In the data rows, 128 means zero.
Each row of this table is followed by its label. One hidden rule gives the labels. It looks at one to three of the table's principal directions, none of them among the few with the most spread.
[153,98,123,135,119,116,123,116,147,111,143,129,120,153,116,173,127,148,125,139,100,133,129,114,
 126,165,125,88,130,115,150,81] C
[139,60,131,137,81,104,68,75,167,105,129,98,130,139,125,178,138,148,156,138,129,136,137,71,
 142,195,102,63,120,137,153,74] A
[154,103,112,113,129,102,83,122,161,64,142,83,137,142,98,170,142,159,151,135,119,142,134,87,
 140,140,120,103,126,106,140,117] A
[114,74,163,163,77,92,102,115,157,129,89,83,142,122,158,147,148,96,113,138,168,86,155,51,
 148,168,55,66,88,162,134,103] A
[102,111,124,142,79,125,107,91,144,121,101,144,130,93,179,93,139,121,153,133,162,142,175,99,
 111,170,95,90,115,167,89,135] B
[168,181,95,110,199,168,193,195,97,107,179,134,136,174,65,144,71,162,72,118,79,87,89,206,
 125,50,207,194,182,62,136,118] C
[111,165,97,107,142,143,130,117,114,119,133,156,113,107,130,82,130,145,159,125,125,165,139,155,
 95,109,155,167,138,125,103,167] C
[114,117,137,133,96,128,112,99,138,152,114,143,120,111,154,119,119,120,154,114,126,139,138,123,
 132,158,126,121,123,158,120,117] B
[118,126,135,126,127,127,115,140,129,119,114,102,148,121,135,119,125,115,128,122,156,117,122,124,
 144,112,118,141,121,138,122,146] A
[122,126,143,139,128,135,143,149,120,147,118,113,141,137,131,130,104,107,101,118,139,88,110,140,
 145,110,127,145,125,139,135,120] B
[120,118,152,146,99,111,120,129,139,141,102,112,136,105,157,119,145,97,127,129,153,113,154,85,
 140,141,83,101,101,157,112,142] B
[127,109,159,136,112,91,110,115,145,140,110,103,121,123,128,148,161,119,129,129,130,120,141,71,
 148,148,99,97,108,124,148,116] C
[141,150,94,103,172,131,126,148,120,81,153,114,128,141,89,127,138,156,135,140,120,149,115,144,
 109,88,148,159,137,93,131,159] C
[123,135,124,141,83,136,140,96,134,155,117,191,111,95,180,100,121,125,155,124,118,165,169,132,
 104,180,124,101,123,160,93,120] B
[127,133,104,122,130,147,124,133,124,110,135,134,138,126,133,114,111,131,142,129,136,142,122,154,
 115,120,134,145,131,142,111,146] B
[119,141,123,111,149,106,114,134,133,95,120,103,125,124,113,119,156,139,136,130,135,135,137,106,
 126,104,124,142,122,106,129,155] C
[139,142,117,122,147,140,145,135,115,129,146,144,124,137,113,129,123,141,119,133,115,136,116,153,
 118,116,149,140,143,108,134,127] C
[128,51,172,159,52,87,76,70,178,157,103,111,115,124,158,181,148,108,156,125,116,122,156,45,
 157,224,70,36,96,177,147,64] B
[121,123,147,156,87,129,132,127,127,163,105,135,137,93,173,103,139,84,130,135,162,126,155,99,
 124,147,74,100,95,179,98,157] B
[112,140,147,119,157,132,140,157,120,141,121,101,135,149,107,134,98,117,103,98,118,76,96,154,
 161,82,160,179,144,120,145,118] B
[117,112,150,115,133,110,107,87,131,148,128,134,107,139,112,149,148,151,136,121,111,142,111,120,
 146,152,156,120,146,98,170,88] B
[131,130,111,112,151,134,126,129,124,109,142,129,126,148,106,138,114,152,131,125,115,137,104,158,
 125,117,161,153,145,105,147,115] A
[160,175,85,115,181,173,174,189,96,95,170,132,152,146,92,116,93,143,93,137,125,116,105,192,
 109,58,165,177,158,94,108,165] A
[149,140,109,128,144,154,144,161,115,120,149,129,145,135,118,128,108,120,120,135,129,129,111,160,
 121,102,129,146,129,135,116,152] B
[135,105,120,137,114,131,111,127,138,110,132,106,142,131,127,139,125,124,129,138,142,116,133,110,
 128,135,105,107,121,143,121,128] B
[134,98,102,122,104,136,90,88,142,105,143,130,128,131,124,142,117,157,165,135,128,158,126,127,
 117,164,137,111,137,135,133,106] A
[67,154,176,134,101,136,147,95,101,230,78,192,108,81,197,61,130,86,142,96,152,149,126,161,
 137,145,142,161,122,170,119,140] B
[124,155,88,105,144,129,113,133,129,74,133,118,130,112,119,95,138,151,157,134,139,157,147,127,
 100,99,134,156,127,117,100,178] B
[151,163,117,126,167,147,173,177,103,125,148,139,138,137,112,122,121,125,92,138,124,121,115,163,
 119,85,139,150,138,104,120,154] C
[123,119,147,140,93,100,114,97,141,144,109,123,115,104,142,125,159,127,137,132,137,129,164,66,
 129,158,101,92,112,128,129,122] B
[114,102,153,129,111,85,90,106,152,124,104,87,119,124,125,146,160,124,145,124,134,120,139,65,
 147,146,100,107,104,131,150,118] B
[148,134,93,119,135,159,126,131,120,104,158,138,142,130,115,124,108,148,136,136,129,145,122,158,
 113,119,148,135,150,123,111,140] A
[114,125,109,110,119,92,81,99,158,74,116,105,112,106,127,115,170,150,178,133,128,159,173,70,
 110,140,106,111,111,127,109,156] C
[110,126,124,136,95,164,126,105,119,159,123,160,137,106,163,96,95,116,143,115,145,130,131,160,
 125,145,139,134,142,169,99,127] A
[139,128,131,127,159,111,135,146,127,105,139,99,126,146,93,147,161,135,99,146,124,106,130,101,
 127,104,115,113,128,92,143,134] C
[110,132,144,132,120,116,133,116,129,148,111,135,115,120,140,117,136,124,125,120,126,119,139,116,
 130,134,129,128,126,128,131,119] C
[135,132,127,143,128,148,154,143,117,135,134,139,140,130,135,122,117,120,96,136,138,105,134,141,
 124,122,123,115,138,129,113,126] B
[94,122,154,136,98,109,108,97,132,156,94,124,121,95,158,100,156,109,142,123,159,127,152,87,
 134,145,102,115,110,150,121,141] C
[152,137,125,142,145,156,174,172,109,142,145,145,143,152,126,142,91,112,87,131,117,106,101,178,
 128,110,136,139,134,130,129,117] B
[144,149,116,113,160,126,135,153,124,97,143,106,137,139,96,134,126,151,111,127,124,116,122,130,
 134,91,151,149,145,86,133,137] B
[121,149,111,137,126,162,157,146,110,137,130,159,137,113,154,90,108,108,120,132,141,126,138,165,
 104,114,123,141,129,158,87,158] B
[102,115,121,118,108,115,96,87,147,120,114,136,107,117,142,118,135,139,171,118,117,151,146,115,
 118,158,131,124,124,147,121,120] B
[122,110,148,134,126,122,122,122,128,146,121,122,128,136,129,141,136,116,121,129,133,121,114,124,
 142,138,119,118,123,134,147,114] B
[143,110,128,131,134,117,122,117,134,115,144,108,121,148,96,160,142,149,111,141,114,109,129,100,
 130,134,129,101,139,96,152,99] C
[115,132,135,133,98,131,124,85,125,165,121,165,109,98,152,104,142,129,149,127,129,152,153,115,
 115,160,129,110,132,140,115,127] C
[134,112,124,140,111,148,133,111,124,144,139,152,129,131,137,132,115,129,123,134,126,128,127,143,
 121,153,131,106,140,139,125,106] B
[138,146,101,114,144,142,125,136,117,105,144,132,136,121,118,113,130,141,141,138,138,157,122,146,
 111,109,137,146,133,118,117,161] B
[127,105,137,126,123,102,102,110,147,112,124,97,121,138,110,153,145,142,131,128,122,115,134,86,
 141,141,121,107,127,112,150,104] B
[129,113,159,137,116,91,107,142,150,119,106,66,140,123,122,147,150,108,116,123,144,86,145,58,
 161,119,87,107,104,129,134,133] B
[155,92,127,143,115,106,121,130,153,102,135,110,126,154,119,178,129,135,120,142,107,120,134,98,
 129,161,101,83,112,125,147,88] B
[86,150,131,125,109,159,131,111,109,175,108,162,126,93,168,69,103,103,153,102,147,134,129,167,
 124,120,147,171,134,175,95,157] B
[142,110,122,118,141,107,108,122,142,89,137,111,128,146,107,157,149,154,131,142,124,146,122,112,
 130,140,126,108,129,97,152,111] B
[130,134,142,141,118,128,146,140,129,149,122,118,127,128,127,131,111,115,105,115,119,84,139,114,
 141,118,127,129,131,133,123,116] B
[146,103,152,130,120,85,112,112,151,125,124,108,115,144,112,176,153,144,126,131,107,133,129,81,
 149,161,120,93,118,97,170,85] B
[107,157,103,107,151,151,134,119,103,125,134,157,121,121,126,88,121,148,142,126,137,158,112,177,
 105,104,169,176,148,114,123,151] B
[147,128,129,128,148,121,141,143,125,124,141,125,123,149,106,153,133,135,112,136,110,128,113,131,
 128,122,132,126,128,104,151,116] C
[116,142,103,106,142,135,110,121,127,97,133,117,129,125,112,109,122,151,148,121,133,135,127,138,
 119,104,154,161,143,116,120,146] B
[107,188,137,129,162,157,188,189,86,162,111,148,144,113,149,72,105,88,90,113,153,103,111,189,
 128,59,142,198,128,138,101,183] B
[114,109,142,128,111,104,96,105,141,127,110,108,125,115,135,129,157,124,148,130,146,139,138,87,
 136,146,103,110,110,136,137,133] B
[129,103,202,172,74,54,123,154,166,151,61,76,139,95,183,145,183,56,110,132,164,95,181,8,
 166,161,10,57,43,173,121,142] B
[135,99,167,159,105,98,139,125,143,154,112,117,120,135,138,160,151,106,96,138,122,94,148,75,
 143,161,85,70,107,132,145,92] C
[152,149,91,133,146,157,159,167,112,94,151,142,147,129,129,111,118,129,109,153,140,135,135,158,
 95,103,118,129,129,126,95,164] C
[136,89,141,128,105,79,84,100,168,101,117,95,115,134,121,171,161,141,154,132,112,140,148,60,
 141,173,97,80,105,124,151,98] C
[123,97,138,131,121,104,109,91,141,129,127,138,105,137,127,150,166,138,140,145,115,152,134,101,
 120,172,111,84,120,122,152,101] C
[92,117,145,134,101,119,114,118,140,140,91,122,130,113,165,109,116,105,141,107,146,114,137,122,
 141,140,115,137,112,167,117,124] A
[126,107,118,133,97,139,105,88,132,137,134,142,124,118,137,127,123,139,152,132,132,145,136,121,
 118,162,129,108,134,143,125,113] B
[115,153,137,139,134,144,165,154,110,150,116,148,134,115,152,95,123,100,100,126,143,107,137,149,
 122,107,120,139,127,143,102,151] C
[125,145,154,149,119,119,158,154,114,169,105,141,128,105,161,107,148,82,113,136,148,131,137,117,
 123,124,84,124,89,155,117,163] C
[140,101,168,138,115,75,116,125,157,134,109,97,116,142,122,179,151,124,119,123,106,113,133,70,
 160,157,104,93,103,113,168,84] B
[113,111,138,128,107,108,96,101,143,124,112,107,124,114,134,125,151,126,148,127,142,128,147,85,
 134,144,107,110,116,138,127,131] B
[135,114,105,128,119,151,121,118,126,115,143,137,138,138,127,133,99,143,134,132,131,136,115,156,
 120,140,144,129,142,133,128,111] A
[142,119,132,146,117,130,137,139,124,134,129,121,140,127,133,135,130,116,110,143,145,118,130,114,
 127,132,102,108,116,133,128,129] B
[141,113,122,138,104,124,121,114,139,123,131,135,126,120,139,135,137,130,139,141,129,144,148,106,
 117,158,106,93,118,139,120,123] C
Which label does each new row get?
[97,146,134,127,124,144,135,135,114,146,105,138,140,107,159,85,112,107,129,113,159,121,126,155,
 131,109,133,162,128,153,105,153] A
[137,91,123,114,108,77,69,76,175,81,129,110,102,128,115,165,178,165,179,138,99,171,164,55,
 124,186,107,67,116,113,141,103] C
[137,120,151,132,137,104,132,147,133,139,119,118,124,140,127,155,143,109,124,130,118,137,110,120,
 142,134,108,124,101,130,154,123] C
[169,91,131,163,94,146,152,144,137,143,143,131,146,160,134,182,68,121,92,130,111,89,113,141,
 142,163,121,94,129,144,143,58] A
[169,148,105,112,187,140,163,183,121,91,170,114,134,181,68,172,91,157,89,124,79,100,91,175,
 135,80,177,163,159,75,152,104] B
[123,106,118,130,87,127,92,92,147,118,121,128,131,108,149,123,126,134,167,127,142,151,148,105,
 124,165,115,106,121,155,112,125] A
[106,164,178,152,145,164,210,178,83,222,105,173,140,129,166,97,86,69,56,102,139,73,93,205,
 155,92,149,172,140,148,125,122] B
[134,135,125,126,143,128,140,150,126,116,130,117,135,140,118,135,116,131,111,126,126,113,118,138,
 133,109,136,143,131,115,134,126] A
[156,108,115,110,153,107,106,116,144,88,157,111,115,162,79,180,147,171,136,140,90,148,113,115,
 130,141,147,109,142,80,167,94] C
[132,136,140,128,134,124,141,137,128,140,127,132,124,132,126,135,125,125,118,120,114,120,125,132,
 138,125,136,132,131,121,133,119] C
[161,135,124,123,168,140,153,177,120,115,156,110,143,169,88,167,97,134,91,124,102,99,88,165,
 147,92,155,152,145,99,151,111] B
[121,153,101,110,144,172,135,132,100,138,144,153,138,127,125,100,86,137,142,116,135,148,92,200,
 119,100,178,189,153,132,122,146] A
[117,168,103,96,176,143,125,158,109,95,135,118,142,121,111,92,133,134,141,125,147,150,109,166,
 120,68,150,188,136,114,112,193] B
[114,134,155,134,123,121,138,145,127,154,103,117,135,124,144,123,112,103,115,107,136,102,119,131,
 153,116,128,150,119,142,133,124] A
[138,163,100,109,165,143,143,158,110,107,146,137,129,129,111,110,127,134,135,134,122,154,114,164,
 107,87,144,169,129,116,117,173] C
[150,171,87,113,171,162,163,165,105,96,164,134,138,140,93,113,103,154,104,133,116,115,122,172,
 107,72,169,167,162,91,108,153] C
[121,109,121,119,114,96,83,88,152,93,121,117,116,111,131,127,181,148,167,145,138,169,161,73,
 114,161,100,88,113,123,125,141] C
[134,139,123,111,146,117,117,133,135,110,136,110,123,132,103,136,134,142,139,120,110,130,127,119,
 134,110,142,144,133,110,133,137] B
[113,98,92,103,109,120,62,57,147,88,136,131,110,124,119,130,142,178,197,135,126,190,130,117,
 105,170,147,122,136,123,142,113] B
[128,135,134,127,147,115,134,145,124,123,124,119,125,131,122,129,150,118,121,137,130,131,124,121,
 125,113,113,131,113,122,134,147] C
[129,123,140,148,119,138,158,138,123,157,125,144,126,141,139,137,101,114,99,122,115,96,124,145,
 131,136,130,122,131,139,131,96] B
[139,98,96,110,101,103,68,77,171,67,141,99,114,132,101,157,130,185,178,125,102,144,159,74,
 123,166,141,99,140,108,133,93] A
[135,129,151,139,138,145,165,157,115,167,129,135,137,157,125,151,77,113,85,105,109,84,88,175,
 158,115,160,155,144,125,153,83] A
[94,122,112,107,123,115,93,80,145,104,120,129,102,123,122,113,135,161,168,115,112,140,147,116,
 115,142,154,138,143,123,127,114] B
[104,116,155,136,112,111,101,118,131,138,101,94,140,101,144,108,168,100,129,134,177,114,145,77,
 143,124,82,108,106,147,119,162] B
[123,149,110,104,144,131,109,126,123,107,134,112,132,117,110,109,131,147,150,122,138,145,122,131,
 127,98,150,165,138,111,125,160] A
[106,149,161,139,136,119,154,160,117,161,98,126,130,110,155,99,147,78,108,122,147,107,136,122,
 137,102,95,139,102,154,110,168] C
[87,85,178,140,86,74,83,60,150,166,81,127,98,104,163,129,197,111,159,134,148,154,151,53,
 138,195,80,73,92,148,156,108] C
[99,129,129,140,111,130,129,112,120,142,108,139,121,104,156,90,150,109,132,140,157,129,152,112,
 105,134,98,117,112,154,106,155] C
[120,127,131,126,136,126,124,135,128,123,124,108,133,134,119,129,123,125,121,122,133,107,120,126,
 137,111,131,141,130,125,133,129] B
[118,145,133,128,135,158,148,140,106,159,129,141,139,127,133,109,96,116,111,113,137,107,106,171,
 138,104,156,163,148,135,123,131] A
[133,152,81,96,159,149,119,122,119,89,159,140,121,134,96,115,118,170,157,129,110,164,117,167,
 103,103,176,167,157,101,121,148] B
[135,161,104,109,166,161,156,160,107,126,151,142,131,150,102,124,76,142,120,108,100,121,89,202,
 126,82,189,197,157,112,132,128] B
[141,117,122,132,124,139,128,130,131,125,142,118,134,142,113,147,107,135,118,126,117,106,122,130,
 135,128,137,123,140,125,132,108] B
[131,170,161,130,187,157,204,194,85,178,136,142,141,159,108,130,94,105,45,108,115,66,77,202,
 160,62,176,182,162,93,149,117] B
[123,128,145,134,133,127,143,136,120,158,121,142,121,133,137,132,130,109,120,126,121,130,113,144,
 132,131,124,132,119,139,140,124] C
